[ 1.584 -0.316 -0.884 -1.499  0.460 -1.295  0.394  1.300]
Report the entry just right of -0.884.
Answer: -1.499
Report the entry just left of -0.316.
Answer: 1.584
Report the entry just left of 1.300.
Answer: 0.394
The entry just right of 0.460 -> -1.295

Read these off the grid that follows.
1) Give the entry just left of the centre entry.
2) Give the entry directly below the largest entry.
3) Give the bottom-right entry.
4) Give the entry directly below -1.10.
5) Give the 1st entry on the diagonal from the top-right corner.
6) Give the entry in the bottom-left corner.
7) Give the second-last entry, reading row by row.
8) Give the entry just right of the largest entry.
1.14,0.95,-2.86,-0.42,-0.80,-0.06,-0.44,-0.22,-0.79,0.65,0.44
0.76,0.45,-1.10,-0.68,0.73,0.04,-0.68,-0.67,-0.56,-1.17,0.06
0.34,0.48,-0.81,-0.52,-0.31,-0.18,-0.32,-0.06,-0.45,-0.42,-0.38
-1.65,-1.90,-3.59,-1.02,-0.64,-0.99,-0.31,-0.25,-1.39,-1.32,-1.21
1.07,0.94,0.51,-0.74,-0.22,0.00,-1.11,-1.08,-0.45,-2.22,0.08
-1.76,-2.34,-0.32,-0.54,0.06,-0.72,-0.85,-0.38,-0.48,-1.38,-0.82
2.50,3.01,1.10,-0.78,-0.65,0.31,-1.36,-1.01,-0.46,-2.38,0.39
-0.90,-0.58,0.89,-0.29,-0.71,-0.50,-0.73,0.13,-0.38,-0.67,-0.83
-0.07,-0.60,-0.82,-0.32,0.26,-0.13,-0.63,-0.36,-0.39,-0.19,-0.03
-1.39,-2.11,-1.57,-0.56,0.29,-0.61,-0.56,-0.33,-0.61,-0.81,-0.60
0.93,1.04,-4.80,-0.88,-0.46,-0.20,-0.25,-0.15,-1.32,-0.13,0.19
2.89,3.30,-0.59,-0.93,-0.18,0.38,-1.17,-0.95,-0.71,-1.86,0.54
-2.23,-2.66,-2.10,-0.96,0.12,-1.06,-0.92,-0.37,-1.12,-1.97,-1.17
1) -0.65
2) -2.66
3) -1.17
4) -0.81
5) 0.44
6) -2.23
7) -1.97
8) -0.59

x =
[[-1.76  1.41  0.49 -1.43]
 [-1.15 -1.57  0.46 -0.54]
 [ 1.55 -5.48  0.03  0.35]
 [ 5.60  2.23 -1.02  2.01]
 [ 3.25 -3.21 -0.66  0.12]
 [-4.19  1.36  0.78 -2.22]
 [ 1.17 -2.15 -0.08  0.31]
 [ 0.20  2.59 -0.94 -2.41]
 [-2.49 -3.30  1.34 -1.89]
 [ 5.45  4.12 -1.31  1.75]
 [ 3.20 -0.29 -0.54  1.01]
 [ 2.34  1.29 -0.21  0.96]
 [-0.36 -0.43  0.20 -0.35]
 [-0.07 -3.00  0.98 -0.88]
 [ 3.63  2.51 -0.83  1.32]]
Find the third entry from the end, reading row by row.
Answer: 2.51
The top entry of the column that holds the largest entry: -1.76
The 3rd entry on the diagonal from the top-right corner: -5.48
The entry just right of 2.59: -0.94
The smallest entry in the last column -> -2.41
The entry in the top-right corner is -1.43
Find the 3rd entry in reading order.
Answer: 0.49
Find the fifth entry from the end, reading row by row.
Answer: -0.88
Find the 2nd entry on the diagonal from the top-right corner.
Answer: 0.46
Find the largest entry in the last column.
Answer: 2.01
Find the entry directly below -0.29.
Answer: 1.29
The entry directly below 0.12: -2.22
The last entry of the smallest entry's row: 0.35
The third smallest entry -> -3.30
The entry directly above the smallest entry: -1.57
Find the 3rd largest entry.
Answer: 4.12
The bottom-left entry -> 3.63
Find the entry just left of the smallest entry.
Answer: 1.55
The largest entry in the first column is 5.60
Find the fifth entry in reading order.
Answer: -1.15
The last entry, reading row by row is 1.32
Find the entry just left of 0.49.
Answer: 1.41
Find the entry just left of 4.12.
Answer: 5.45
The entry directly above -3.21 -> 2.23
The entry just left of -3.00: -0.07
The entry just right of 2.51 is -0.83
The entry directly above 5.45 is -2.49
The second smallest entry: -4.19
Find the entry just left of -1.89.
Answer: 1.34

W =
[[-225.3  -54.9   40.5  -25.0  -13.8   63.1   48.8  107.9  -62.6 -176.5
  -244.3   91.8   -3.8  -68.1]
 [ 155.1  -66.2 -201.5  -84.2  -26.8  -14.3  -85.4 -110.0 -117.2 -107.1
   -61.3  -60.7   82.7 -137.2]
 [-119.4 -166.8 -129.8  -88.3   32.2 -132.5  -10.0  -46.1  -93.4 -185.1
     1.8  136.6  -44.5 -134.3]
 [  41.0   92.9 -134.7 -119.2 -154.9  -80.9  177.4   42.9  -81.4 -157.8
   -66.3  -13.8  -14.5   73.4]
 [  45.2 -204.5   86.9    2.3  -71.4   66.7   14.4  -68.5 -244.8  -35.6
   -50.8  -92.8  -14.9  -92.4]]
The 3rd smallest entry?
Answer: -225.3
The entry just right of -26.8?
Answer: -14.3
The 5th entry in reading order?
Answer: -13.8
The entry just right of -35.6 -> -50.8
The entry just left of -60.7 is -61.3
The smallest entry: -244.8
The entry just left of the smallest entry?
Answer: -68.5
The entry just right of 42.9?
Answer: -81.4
The second entry in reading order?
Answer: -54.9
The entry just left of -71.4?
Answer: 2.3
The entry just right of the smallest entry?
Answer: -35.6
The entry just right of -14.5?
Answer: 73.4
The 2nd largest entry -> 155.1
The 2nd smallest entry?
Answer: -244.3
The entry just right of the largest entry is 42.9
The entry just left of -66.3 is -157.8
The entry just left of 32.2 -> -88.3
The entry just left of the largest entry?
Answer: -80.9
The entry just right of -119.2 is -154.9

Questions about the table below.
1) What is the entry directly above 354?
2) What is the entry directly above the largest entry?
3) What is the entry in the bottom-left corner?
4) What is the 3rd entry on the main diagonal?
5) What is the 1st entry, reading row by row?
6) What is the entry directly above 457?
7) What is the third-last entry, reading row by row?
8) What is the top-right entry?
405,430,497,348,431,464,400,554,489,319,495,402
496,465,522,418,495,340,451,580,497,402,389,508
576,430,324,499,293,339,479,346,461,458,193,630
412,541,432,544,410,655,392,350,341,474,409,436
547,33,114,449,171,558,620,445,618,354,449,79
315,500,528,524,506,536,384,589,130,473,424,483
437,482,468,418,496,489,511,569,497,512,459,459
457,455,532,616,273,470,516,438,657,547,448,565
725,352,801,491,533,477,271,205,261,424,675,304
1) 474
2) 532
3) 725
4) 324
5) 405
6) 437
7) 424
8) 402

[[ 0.43 -5.03  0.58  1.94 -3.95]
 [ 1.28  0.68  1.10 -0.81 -0.76]]
Report the entry in the bottom-left corner.
Answer: 1.28
Report the bottom-right entry.
Answer: -0.76
The third largest entry: 1.10
The smallest entry in the first row: -5.03
Report the 1st entry in reading order.
Answer: 0.43
Report the largest entry in the first row.
Answer: 1.94
The entry directly below the largest entry is -0.81

m =
array([[93, 96, 44, 41, 68, 80, 39, 89, 92],
       [57, 26, 63, 55, 56, 33, 89,  3, 48],
       [57, 47, 61, 65, 43, 65, 50, 42, 36],
       [63, 50, 53, 38, 60, 56, 60, 33, 67]])
Rows and columns are numbered from 0.
The entry in the bottom-right corner: 67
The entry at row 0, column 0 -> 93
Which number is the bottom-left entry? 63
The entry in row 2 and column 0 is 57
Which number is the entry at row 0, column 2? 44
The entry directly below 39 is 89
Which number is the entry at row 1, column 0? 57
The top entry of the column that holds the largest entry: 96
The entry directly above 47: 26
Which number is the entry just right of the smallest entry? 48
Which number is the entry just right of 44? 41
The entry directly below the smallest entry: 42
Which number is the entry in row 1 and column 2? 63
The entry just right of 47 -> 61
Which number is the bottom entry of the column that holds the smallest entry? 33
Which number is the entry in the top-right corner? 92
Which number is the entry directly above 42? 3
